0: [ 87 118 123 108 127 126 166 117 114 127 145 122 131 121 140 123]
1: [105 130 114 140  87 139 145 123 125 142 110 122 139 127 129 134]
2: [ 84 111 123  90 116 167 144  99 132 125 146 129 146 140 104 154]
3: [142 162  89 151 120  89 142 133 161 149 111 143 150 137 156 132]
4: [122 154  95 118 104 119 166  95 113 192 141 141 164 121 102 143]
5: [130 128 190 192 181 140 112 139  85 166 141 147  92 144 131  81]
6: [ 94 133 128 110 106 120 130 105  91 148 176  81 145 125 130 129]
7: [127 128 116 103 101 100 121 152 122 145 162  97 139 116 130 121]
8: [190 172 135 142 134 102 113 136 158  85  99 134 112 124 121 124]
9: [114 128 122 101 151 138 122 144 113 144 124 135 108 127 123 118]
10: [130 125 104 113 122 178 153 139  99 145  91 171 137 108 140 113]
11: [131 135 138 145 130 125 131 142 144 101  92 143 104 132 118 128]
12: [175 153 153 130 120  98  75 147 110 141 162  63  75 139 143 127]
13: [125 114 142 123 131 132 133 140 140 142 146  86 159 139 133 140]
14: [110  87 159  94 159 169 120 116 117 149 165 126 121 140 124 126]
15: [162 124 173 166 114 165  96 147 129 109 122 131 114 125 161 127]
16: [ 89  87 176 150 185 173 137 108 101 195 165 131 120 180 112 120]
17: [146 164  92 135 107 120 163 136 127 109  91 148 140 115 155 143]
18: [126 104 176 158 168 109 119 132 141 143 127 149  73 154 131  93]
19: [142 133 149 163 161 135 100 161 116 128 165  91  98 158  91 182]
20: [154 124 179 135 144 106  99 149 146 130 114 113  64 141 145 113]
21: [123 124 120 150 120 142  99 149  92 102 184  88 128 117 135 154]
22: [ 76 107 155 132 129 115 155  88 121 152 169 124 115 135 111 112]
23: [ 61 104 117 120 101 139 144 125 168 128 159 129 141 129  82 162]
24: [139 151 123 136 156  88 112 129 120 153 139 117  89 135 115 124]
25: [110 108  80  55 114 118 143 140 180 113  83 138 168 114 147 117]
26: [110 107 174 165 149 177 114 136 136 125 147 151  99 142 132 133]
27: [110 147 121 134 116 129 118 121 168 122 137 132 124 128 102 157]
28: [ 87 113 116 129 112 138 147 129 161 114 116 149 152 118 107 128]
29: [135 115 158 181 148 127 124 116 152 102 140 137  90 141 148 153]
30: [147 176 112 173 100 102 129 107 155 102 143 122 127 113 139 154]
31: [115 133 145  99 154 144 133 105 114  90 123 146 120 113 100 110]
32: [168 166 129  60 115 113 105 123 189 155  80 139 131 140 113 114]
33: [140 127 123 105 126 120 105 139 128 141 128 133 112 143 131 110]
34: [101 132 109 130  87 103 150 130 139 118 131 113 116 132 103 168]
35: [165 140 123 157 125  98  89 137 150 120 171  78 146 130 119 148]
36: [140 121 138 123 143 150 132 105  97  94 137 135 147 114 142 102]
37: [122 115  80 128 142 113 126 164 144 107 129 119 151 144 155 165]
38: [140 130 116 114  95 141 111 155 101  98 157  72 165 111 103 178]
39: [111 123 119 130  90 163 154 123 102 140 147 103 160 126 129 161]
40: [112 125 139  95 134 148 107 124  79 123 155 115 128 104 114 116]
41: [151 133 142 186 117 133 112 122 127 158 135 136 145 138 159 113]
42: [110 109 180 203 182 152 129 127 130 140 145 164  75 158 137 140]
43: [119 143 142 138 108 148 124 129  75  84 178  95 137  98 115 122]
44: [127 120 150 128 151 149 133  79 102 168 142 136 141 134 140  94]
45: [129 136 112 104 137 112 122 133 149 151 128 133 123 129 145 114]
46: [156 121 182 108 165 133 106 106 133 197 142 135 116 153 157  68]
47: [123 132 157 116 142 148 143  76 123 158 139 135 147 134 115 113]
48: [131 140 121 147 144  81 116 124 122 150 172 107 138 131 158 119]
49: [141 125 160 151 172 139 138  94  93 100 133 152 116 122 132 101]
50: [124  99 121  88 131 122 128 123 121  97 107 124 115 112 127 115]
51: [ 98 112 113 132 140 136 134 127 133 116 149 126 136 125 117 137]
52: [160 151 104 149 107 106 119 168 127 130 141 102 127 124 123 159]
53: [147 131 145 129 179 146 109 125  93 115 151 131  80 122 141 129]
54: [120  98 115 197 101 136 133 116 103  84 158 112 132 119 119 167]
55: [118 119 117 180 130 122 126 149 138  95 138 123 119 139 113 163]
56: [140 157 135 136 156 119 152 153 152 122  92 145 100 133 144 128]
57: [120 117 115 176 139 100 132 143 175 154 127 140 127 159 132 146]
58: [164 128 114 148 109  98  86 145 130  75 141  96 154 110 164 128]
59: [ 89 131 135 154 116 124 130 110  88 136 212 104 148 128  89 125]

[114 127 130 144  81 128 133 103  69 132 161  82 141 108 136 125] 6 43
[139 111 121 124 156  75 128 135 169 145  93 151 128 152 138  99] 45 57
[128 119  95 119  99  91 133 172 137 149 139 100 151 127 136 135] 7 52
[150 161 124 132 105  88 104 132 118  95 181  57 137 103 111 151] 35 38
[166 177  85 176  95 123 131 150 113 134  93 148 138 109 139 152] 17 52
[122 131 112 145 118 133 102 137  87 100 185  94 135 112 120 153] 21 43
[151 129 107 160  65 113 112 178 123 113 115  78 129 123 122 178] 52 38
[158 140  97  70 141  92 128 168 170 147 100 141 123 144 155 114] 45 33
[149 120 106  90 121 157 149  88 123 152  89 152 165 130 153 121] 10 47
[123 102 130  87 129 117 140 120 145 106 104 131 110 121 126 117] 50 33
[149 161 137 137 131 144 138 109 140  98  87 180 108 106 117 109] 11 56
[ 89 111 158 121 153 180 153 107  84 152 172 102 117 135 104 149] 14 22
[175 170 145 148 143 132 126 151 148 144  81 132 133 136 143 119] 56 8
[139 120 120 154  93 163 128 124 105  88 130 128 138 102 109 147] 54 43
[192 169 131 156 113  92 100 151 147  88 110 126 115 114 122 129] 8 52
[131 124  92  92 113 111 135 135 192 132  66 171 139 123 117 110] 25 32
[127 145  97 127  78 131 160 100 107 145 142 106 187 112 121 166] 39 4
[ 73 101 121  87 160 127 147 107 124 128 174 117 118 136 141 131] 0 51
[166 145 132 157 105  70  85 158 121 103 182  41 126 128 106 176] 35 52
[116  92 120 129  72 147 116 144 117  84 155  95 155  94  97 141] 38 43
[158 158  77 165 110  93 135 107 167 148  80 162 163 149 128 155] 3 17
[113 126 149  90 126 156 115 118 100 125 168 103 123 100 135 108] 40 6
[ 98 132 105 114  88 122 135 125 135 112 153 114 131 111  72 164] 34 23
[120  97 177 115 159 136 108 135 103 135 156 126 109 131 108  97] 14 40
[140 148 139 118 132  98 122 104 163 124 138 105 136 140 104 150] 27 13
[138 142 135 128 104 134 125 108 105  82 153 115 131  96 119 131] 43 36
[146 146 110  69 143 163 119 140 124 132  60 161 127 118 151  87] 10 9
[138 122 138 162 166 138 132 125 116 114 132 158 118 143 127 114] 49 11
[101  88 121 146 126 135 135 126 113 124 160 122 118 137 109 153] 51 55
[129 130 148 142 136 149 131 115 158 114 117 142 134 137 126 129] 11 27
[184 174 130 162 120 149 127 101 112 151 103 139 155 132 124 138] 41 17
[100 129 133 154 100 122 123 128 100 142 209 105 154 123  88 132] 59 6
[102 121 144  46 137 135 143  76 143 133 152  94 122 136 109 131] 2 47
[168 134 156 129 128 150  85 133 133 109 132 119 118 125 123 129] 15 33
[103 115 137 144 173 136 148 151 127 204 142 146 108 171 120 136] 16 9
[157 151 115  85 147 164 120 128 116 125  55 168 131 109 164  83] 10 9
[159 147 141 165 162 121  97 143  98 107 126 124  92 129 169 111] 53 15
[117 125  69 118 142 117 136 148 137 117 114 127 152 138 153 168] 37 51
[153 145 107  78 127 173 106 156 107 131  54 163 135 114 158  94] 10 9
[148 152 120 133 128  88 112 172 145  87 144 103 106 133 108 164] 52 55
[187 176 152 169 133 167  98 183 123 108  87 130  84 125 141 120] 15 8
[107  86 151 126 113 136 125 150 124 103 147 106 118 123 104 131] 51 13
[146 117 159 109 159 135 104 121 129 197 155 131 126 161 130  86] 46 44
[133 142 104 152 134  90 111 127 148 146 157 111 144 126 172 120] 48 45
[100 117  95 133 102 122 169 129 152 112 132 146 158 111 119 141] 28 51
[112 129 134 113 121 140 117 121  88 124 171  96 120 110 124 121] 40 6
[147 121 172 121 161 128 106 109 127 191 142 136 121 150 137  82] 46 44
[122 118  92  74 107 104 133 139 182 142  85 153 145 124 111 111] 25 45
[103 103 171 219 152 145 138 116 111 193 160 159 115 162 140 136] 42 16
[190 157 139 147 121  96 102 156 147  83 117 130 110 117 119 129] 8 11
[142 135 177 131 140 130 111 164 130 133 128 115 105 132 143  99] 20 33
[149 168 138 179 112 117 101 160 145 147  99 127 136 139 145 113] 41 3
[ 79 116 147 132 111 108 151  88 132 155 151 126 116 132 110 115] 22 0
[116 144 118 114 128 140 115 155 147 110  93 133 115 141 131 145] 11 56
[142 116 121  94 134 119 116 109  83 131 168  68 130 123 135 163] 6 21
[145 156 145 102  96  88  98 143 145 130 166  92 110 103  97 121] 7 35
[136 133 131 125 168 139 121 120  95 113 152 124  86 125 156 133] 53 9
[ 88 139 123 150 137 144 148 107  95  88 170 136 125 118  92 155] 51 43
[126 109 130 109 119 123 106 122 168 110 130 123 118 133 116 158] 27 51
[121 141 115 167 102  90 140 135 102 107 191  80 134 115 130 167] 21 54
[153 134 103 154  79 121 117 173 115 107 113  94 123 118 121 173] 52 38
[140 144 119 117  96 116  84 172 125  75 143  70 126 112 107 159] 38 52
[137 117 152 115 166  89 154 102 153 196  72 199 122 154 163  30] 46 18
[137 125  98  68 112 128 147 152 166 137  62 161 156 114 166  82] 25 45
[133 154 106 139  92 143 156 106  99 143 142 111 172 120 123 164] 39 1
[125 152 110 112 109 121 164  98 122 195 134 142 158 130 107 149] 4 47
[130 141 106 163  76 139 137 145 119 118 113 146 159 113  89 152] 1 34
[151 135 117 115 118 136  96 152 191 103  72 161 110 122  85 128] 11 8
[152 126 108 129 129 134 108 135 106  64 127  99 127 108 147 127] 58 36
[121 128 143 116 132 147 141  90 135 154 130 126 152 138 122 126] 47 44
[128 153 139 102 124 120 148 107 146 137 120 149 120 103 131 100] 45 33
[112 132  98 142  83  89 158 125 132 112 126 111 127 127 106 170] 34 1
[143 115 154 149 164 151 132 107 107 109 112 159 115 134 141 101] 49 36
[126 109 119 172 110 134 134 116 116  86 150 117 126 119 112 158] 54 55
[122 117 150 183 130 165 133 136  94 142 161 133 107 132 101 145] 26 55
[108 123 102 176  96 148 142 105 108  75 173 105 138 107 114 212] 54 55
[157  90 150 157 150 123  81 164  83  91 163  98 118 139 121 132] 21 19
[117 133 147  91 132 124 121 121 147 144 130  98 141 132 105 130] 13 45
[141 146 116 141  88 140  99 155 127 130 118 132 167 115  96 109] 1 52
[ 97 131 161 168 132 116 148  95 101 113 167 132 112 125 101 132] 22 59
[ 78 101 130  92 134 184 155  88 133 126 136 135 150 130 105 154] 2 51
[177 167 126 152 108 145 120 114 124 147 127 129 133 121 147 132] 41 30
[125 153  99  97 104  83 130 123 126 138 138 116 161 121 132 122] 7 45
[185 135 131  75 133 130  98 151 161 164  62 137 148 137 131  90] 32 33
[108 132 131 134 131 112 118 100  93 135 193  92 119 121 143 135] 6 48
[127 110 131 125 128 169 136 122  87 118 131 153 154 113 126 110] 36 10
[127 128 157 150 156 135 114 136 124 132 179  78 100 155 109 176] 19 21
[128 106 122 128 144 148  96 162  87 102 171  97 136 116 145 153] 21 40
[161 147 113 144 116 123 109 113 143 103 125 129 115 120 138 162] 30 27
[124 126 135  65 158 107 127 116 152 151 110 145 112 127 171  76] 45 33
[149 152 130 123 156 135 130 120 117 122  88 163 110 119 174  89] 56 45
[128 122 174 188 179 153 115 148  87 153 139 137  89 146 141  99] 5 42
[100 104  86  37 124  94 141 129 148 136 122  94 158 127 105 145] 25 7
[ 78 107 134  89 126 163 150  92 114 122 154 125 146 128  98 156] 2 0
[164 162 102 164 143 117 136 139 140 148  80 162 141 141 182 118] 3 17
[ 68 114 121 132  80 133 142 116 150 108 184 101 144 111  73 181] 23 34
[ 96 127 156 108 139 183 138  92  56 131 179 104 123 122 112 154] 40 14
[ 89  99 155 151 140 142 128 153 143 136 130 147 105 154  92 134] 26 51
[157 178 122 199 108  96 123 120 152 103 145 117 129 123 143 158] 30 52
[121 126 135  58 159 125 127 113 153 154 116 145 124 128 158  69] 45 33
[136 123 167  90 159 156 112 138 134 181  97 147  97 146 154  81] 46 9
[160 136 133 135 119 134 106 140 148  92 100 134 104 113 108 123] 11 8
[124 128 128  58 114  97 132 131 138 127 135  91 140 103 128 111] 7 50
[154 129 112 106 110  96 102 156 161  69 110 101 151 113 157 122] 58 37
[137 111 107  23 101 152 123 125 140 136  91 120 189 107 111 109] 25 50
[158 147 109 141  95 126 117 106 140 101 124 132 127 114 144 152] 30 17
[156 145 105 169  94 125 130 119 119  84 122 134 124 109 123 154] 30 55
[128  96 106 166 124 106 102 176 152 162 124 138 139 147 119 124] 57 33
[129 125 145 137 150 106 144  91 102 134 128 142  88 137 146 120] 49 24
[ 84 100 125  85 133 166 135  96 121 130 138 132 150 141  86 151] 2 51
[115 108 150 127 134 130 131 133 124 146 153  88 152 140 114 137] 13 51
[ 84 132  88 128 143 144 142 140 135 125 155 127 135 134 120 175] 51 27
[108 131 131  77 106 109 142  70 105 109 192  93 123  96  98 126] 6 40
[148 104 155 185 162 169  83 168 105  84 138 122 132 123 158 124] 15 26
[157 124 176 107 167 132  97 112 128 195 124 145 115 151 145  67] 46 44
[122 130 100 132 146 116 124 141 162 147 115 143 140 144 156 122] 45 3
[125 119 140  85 106 134 131 117 123 104 111 132 116 110 118 120] 50 31
[177 136 126 147 127 104  87 133 142 124 143 107 135 135 140 144] 35 52
[161 147  95 130 118 127 113 148 131 121  92 136 163 114 177 126] 17 3
[105 133 137 151 143 148 141 116  96 100 150 149 115 130  95 151] 51 31
[ 82  93 155 123 157  97 132 112 119 133 167 134 123 158 109 107] 22 51
[118 122 123 114 107 143 150 126 107 138 153  93 170 117 130 142] 39 13
[140 148 119 120 148 100 111 148 122 165 123 128  85 144 129 124] 24 33
[157 130 126 155  98 151 130 113  98  76 146 128 145  92  98 132] 43 36
[136 120 161  90 191 183 156 135 136 163  66 205 105 124 139  63] 10 9
[150 116 117 146 124  77  82 160 141 115 172  82 123 124 113 148] 35 52
